[[93, 104, 95, 94, 83, 98], [74, 100, 115, 88, 88, 104], [102, 99, 113, 110, 106, 106], [103, 98, 84, 88, 109, 91], [103, 99, 111, 109, 105, 106], [93, 107, 111, 111, 73, 108], [89, 103, 121, 108, 86, 111], [95, 102, 115, 109, 91, 108], [99, 110, 103, 114, 64, 107], [81, 107, 130, 114, 65, 116], [98, 108, 94, 104, 69, 101], [89, 103, 87, 85, 83, 93], [72, 99, 123, 90, 90, 107], [106, 98, 83, 90, 111, 91], [96, 102, 50, 63, 90, 74], [101, 99, 110, 107, 103, 105]]
What is the 2nd smallest entry?
Answer: 63
The fourth entry in reading order -> 94
The entry just right of 84 -> 88
What is the third smallest entry?
Answer: 64
What is the first entry in reading order?
Answer: 93
The 3rd largest entry: 121
What is the entry just left of the largest entry?
Answer: 107
What is the 2nd largest entry?
Answer: 123

A =
104   69   86   77   90  114  125   58  103   96   83
102  103   95  112  105  105   93  110  115   89  105
 76  106  104  100   62   49  131   81   84  121  120
123  120   84   97  112   90   65   91  119   99   97
Rows and columns are numbered from 0.
What is the entry at row 0, column 2?
Answer: 86
What is the top-right entry?
Answer: 83
What is the entry just right of 119?
Answer: 99
What is the entry in the top-left corner?
Answer: 104
What is the entry at row 0, column 1?
Answer: 69
What is the entry just left of the largest entry?
Answer: 49
What is the bottom-left entry?
Answer: 123
The entry just right of 89 is 105
The entry just right of 58 is 103
The entry in row 1 and column 0 is 102
The entry directly below 115 is 84
What is the entry just right of the largest entry?
Answer: 81
What is the entry directly below 69?
Answer: 103

array([[110,  92,  88, 100,  93,  79],
       [ 98,  66, 101,  52, 106,  85],
       [ 88,  76,  65,  70, 105, 112],
       [ 79,  86,  66,  67, 106, 105],
       [ 82, 118, 111,  84,  95, 134],
       [ 87, 115, 108,  79,  93, 133],
       [ 93,  76,  68,  73, 103, 110],
       [ 91,  78,  64,  77, 102, 105]])
Indices start at 0.
The entry at row 0, column 2 -> 88
The top entry of the column that holds the largest entry is 79
Find the entry in row 0 and column 0.
Answer: 110
The entry in row 1 and column 0 is 98
The entry at row 0, column 1 -> 92
Find the entry directly above the smallest entry.
Answer: 100
Find the entry directly below 98.
Answer: 88
The bottom-left entry -> 91
Find the entry just left of 95.
Answer: 84
Find the bottom entry of the column that holds the largest entry.
Answer: 105
The entry just right of 98 is 66
Find the bottom entry of the column that holds the smallest entry.
Answer: 77
The entry directly above 82: 79
The entry just right of 78 is 64
